Here are some points, each followed by its number:
[-0.01 -0.54 0.64 0.60 -1.06 0.34 -0.88 -1.43 -0.59 -0.48 -0.96 0.52 0.14 0.67 0.34 0.39
 0.18 -0.55 1.08 -0.22 -0.30 -0.70 0.16 -0.40 0.33 0.47 -0.27 -0.35 1.35 -0.73 -1.07 1.10] 0
[0.04 -2.22 -0.76 -0.90 1.02 -1.09 -0.36 -1.25 1.36 -2.27 1.27 -0.71 1.02 -2.45 1.36 -0.77
 -0.15 0.19 0.30 0.76 -0.17 2.84 0.76 -2.21 1.05 -0.94 0.56 -1.01 0.17 -1.10 -3.53 -0.28] 1
[0.01 0.20 0.91 1.53 -0.66 1.00 -0.28 -1.12 -0.82 1.15 -0.49 0.35 0.07 0.11 0.21 0.14
 -0.53 -1.24 -0.50 -1.38 -1.38 -1.35 0.78 -0.04 -0.42 0.77 0.70 0.31 1.26 -0.07 -0.45 0.37] 2
[-0.16 -0.52 0.69 0.47 -0.74 0.03 -0.19 -0.93 -0.56 -0.98 -0.85 1.18 -0.75 0.77 0.52 0.51
 0.37 -0.91 1.02 0.20 -0.17 -0.50 0.43 -0.22 0.30 -0.05 0.14 0.22 1.48 -1.16 -1.03 1.41] 3
[0.20 -0.48 1.22 1.18 -0.18 1.59 -0.50 -0.91 -0.09 0.53 -0.64 0.50 0.35 -0.60 1.44 0.12
 0.25 -1.05 -0.58 -0.84 -1.58 -0.50 1.57 0.38 0.17 0.73 0.57 0.35 1.47 0.71 -1.20 -0.95] 4
[0.46 -0.19 -0.50 -1.27 -0.45 -1.81 -0.10 0.71 0.57 -1.58 1.03 -0.05 -0.66 0.81 -0.10 0.93
 0.22 0.94 1.12 1.34 1.27 0.69 -1.07 -1.90 0.55 -1.29 -0.67 -0.78 -0.54 -1.49 -0.88 1.80] 5
[0.53 -1.28 1.13 0.28 0.08 2.20 -1.09 -1.74 0.91 0.35 -0.80 0.39 0.11 -1.32 2.08 -0.51
 0.18 -0.81 -1.44 -0.43 -2.41 -0.16 2.39 1.06 0.48 0.63 -0.39 0.56 1.45 1.00 -2.16 -1.76] 6
[-0.61 -0.64 -0.42 0.63 -0.88 -0.26 0.28 -1.63 -0.61 -0.43 -0.78 0.07 0.13 0.47 -0.39 -0.65
 -0.09 -0.69 1.11 -0.53 -0.39 0.08 0.27 -0.79 0.10 -0.39 -0.27 -0.19 1.29 -0.89 -0.98 1.58] 7
[0.24 -1.13 1.02 -0.79 0.76 -0.69 0.63 -0.54 -0.22 -2.02 0.20 1.15 -0.71 -0.66 1.09 0.79
 0.56 -0.22 0.94 0.70 0.13 0.77 1.71 -0.92 1.21 -0.37 0.28 -0.63 0.46 -1.37 -3.99 1.47] 8
[-0.74 -1.58 0.80 1.35 0.18 -0.06 0.49 -1.04 -0.21 -1.75 -0.70 1.32 -0.49 -0.30 0.35 0.18
 0.53 -0.84 0.81 0.26 -0.20 1.12 1.03 0.04 0.65 0.00 1.12 0.15 1.24 -0.81 -1.04 1.37] 9
[-0.02 -0.17 1.52 1.64 -0.41 1.51 -1.06 -1.72 -0.09 0.89 -0.49 0.71 0.47 -0.40 1.29 0.29
 0.08 -0.78 -0.40 -0.92 -1.64 -0.88 1.64 0.18 0.11 0.72 0.75 0.35 1.00 0.42 -1.10 -0.88] 10
[-0.11 -0.10 1.08 1.47 -0.79 0.57 0.37 -1.19 -0.73 0.67 -0.68 0.45 0.35 0.00 0.38 -0.28
 0.04 -1.32 -0.56 -1.45 -1.10 -1.33 0.58 -0.28 -0.27 1.02 1.02 0.37 0.83 -0.09 -0.21 0.72] 11
New points follow, each followed by the numbers of its five nearest points above, looking only along the 3 directions in which the numbered points spread most, nearest first.
[0.02 -0.51 0.60 0.87 -0.27 -0.35 -0.26 -1.22 -0.66 -1.01 0.03 0.45 -0.24 0.54 0.46 0.73
 0.37 -0.81 1.05 -0.03 -0.15 -0.55 0.42 -0.70 0.37 0.09 0.36 -0.12 1.17 -1.06 -1.76 1.64] 3 7 0 9 11
[0.43 -0.99 -1.38 -0.88 -0.51 -1.79 -0.14 -1.12 0.15 -1.36 0.97 -1.24 1.34 -0.82 0.05 -0.73
 -0.39 0.10 0.74 -0.01 0.08 1.21 -0.20 -2.87 0.09 -0.84 -0.43 -1.12 0.02 -1.73 -2.84 1.70] 5 1 7 8 0
[-0.35 -0.28 1.21 1.70 0.51 0.33 0.99 -1.65 -0.46 -0.36 -0.80 0.77 0.27 -1.09 0.33 0.04
 0.40 -1.28 0.16 -1.46 -0.83 -0.19 1.35 0.20 0.23 0.51 1.72 0.07 1.02 0.14 -0.98 0.71] 4 11 0 10 2
[0.19 0.00 -0.23 -0.30 -0.35 -1.34 -0.08 1.08 0.39 -1.83 -0.08 1.23 -2.40 1.95 -0.32 1.03
 0.88 0.77 1.42 1.61 1.49 0.50 -1.30 -1.06 0.26 -1.33 -0.67 -0.51 -0.57 -1.85 0.54 1.28] 5 7 3 0 9
[1.26 -0.04 0.04 -0.46 -2.10 0.63 -2.63 -0.92 -0.31 0.78 1.16 -1.40 0.90 1.24 1.26 0.13
 -0.67 -0.40 0.25 0.35 -1.30 -1.66 -0.25 -2.19 -0.32 0.14 -1.87 0.41 0.81 -0.95 -1.65 0.37] 7 0 11 2 10
[0.59 0.09 0.71 0.65 -1.45 -0.37 -0.78 -0.30 -1.22 -0.11 0.13 0.39 -0.68 1.63 0.08 1.14
 0.23 -0.43 0.73 -0.04 0.10 -1.40 -0.57 -1.53 -0.40 -0.20 -0.51 0.22 0.54 -1.38 -0.32 1.73] 7 0 3 11 2
[0.33 0.45 1.35 1.65 -1.31 1.73 -1.14 -1.23 -0.60 1.49 -0.56 0.16 0.58 0.25 1.13 0.46
 -0.19 -0.96 -0.48 -1.03 -1.39 -1.55 0.80 -0.12 -0.34 0.97 0.22 1.03 1.62 0.51 -0.17 -0.19] 2 11 10 4 0
[1.52 0.50 1.14 0.08 -1.80 0.03 -1.82 0.11 -0.76 0.40 0.53 -0.05 -0.58 1.69 0.52 1.43
 0.18 -0.31 0.89 -0.15 -0.23 -2.21 -0.90 -1.54 -0.48 -0.28 -1.24 0.40 0.44 -1.30 -1.07 1.42] 7 0 3 11 2
[0.04 0.15 1.56 1.80 -1.08 0.79 -0.84 -1.38 -0.73 1.12 -0.33 0.35 0.65 -0.02 0.71 -0.12
 0.03 -1.15 -0.41 -1.48 -1.27 -1.28 0.56 -0.11 -0.47 0.79 0.46 0.54 1.16 0.00 -0.13 0.38] 2 11 10 4 0
[-0.94 -1.30 0.15 0.97 -0.64 0.29 -0.17 -1.66 -0.15 -1.18 -1.23 0.68 0.22 0.12 0.20 -0.40
 -0.15 -0.71 0.48 -0.09 -0.44 0.51 0.98 -0.43 0.57 -0.14 0.72 0.11 1.53 -0.92 -0.50 0.63] 0 3 7 9 11
[0.31 0.93 0.83 1.01 -2.56 0.45 -1.59 0.82 -0.16 -0.31 -1.32 1.33 -2.74 2.99 0.42 2.01
 0.64 -0.12 1.21 1.15 0.63 -2.57 -1.61 -0.98 -0.33 -1.10 -1.73 -0.18 0.59 -1.92 1.28 1.30] 7 0 3 11 2
[-0.36 -0.51 1.43 1.75 0.13 0.63 0.22 -1.26 -0.60 0.06 -0.64 0.83 0.25 -1.02 0.69 0.07
 0.39 -1.19 -0.10 -1.09 -1.19 -0.39 1.50 0.41 0.26 0.61 1.52 0.06 1.16 -0.09 -1.19 0.28] 4 10 11 2 0
[-0.72 0.22 0.72 1.82 -0.19 -0.54 1.26 -1.37 -1.60 0.02 -1.04 0.73 0.11 0.04 -0.84 -0.16
 0.17 -1.29 0.02 -1.94 -0.36 -0.82 0.58 -0.34 -0.47 0.49 1.95 0.35 1.11 -0.42 -0.16 2.10] 0 3 11 7 2
[-0.24 -1.23 -1.27 -0.98 -0.21 -1.89 0.90 -0.77 -0.02 -2.30 0.13 -0.19 0.42 -0.69 -0.49 -0.72
 0.12 -0.02 1.08 0.23 0.40 1.48 -0.24 -2.22 0.19 -1.29 -0.04 -1.08 0.09 -1.73 -2.31 2.16] 5 8 7 1 9
[-0.06 -0.51 -1.07 -0.14 -1.33 -0.61 -0.79 -1.07 0.73 -1.06 0.19 -0.67 0.27 0.06 0.34 -0.59
 -0.87 0.20 0.83 0.30 0.16 0.69 -1.07 -2.49 -0.03 -1.12 -0.62 -0.47 0.30 -1.41 -0.51 0.53] 5 7 0 3 9
[-1.68 -1.11 -1.65 0.94 -0.97 -1.18 0.38 -1.38 0.21 -2.07 -0.83 0.09 0.17 0.05 -1.11 -1.03
 -0.40 0.37 0.70 0.22 0.44 1.88 -1.30 -1.60 -0.06 -1.07 1.20 -0.99 1.03 -1.72 1.00 1.43] 5 7 0 3 9
[-0.26 -1.84 -0.80 -0.04 0.31 -1.02 0.51 -2.60 -0.23 -1.25 0.80 -1.11 2.09 -1.44 -0.34 -1.22
 -0.67 -0.84 0.65 -0.67 -0.70 1.37 0.63 -1.91 0.24 -0.14 2.07 -0.63 0.76 -0.83 -2.53 1.07] 8 1 7 9 0
[-0.62 0.09 0.95 1.51 -0.26 -0.30 0.93 -1.30 -1.04 0.14 -0.66 0.74 0.44 -0.08 -0.69 -0.26
 0.25 -1.16 0.20 -1.76 -0.45 -0.29 0.95 0.07 -0.53 0.50 1.28 0.23 0.94 -0.09 -0.74 1.16] 0 11 3 2 7
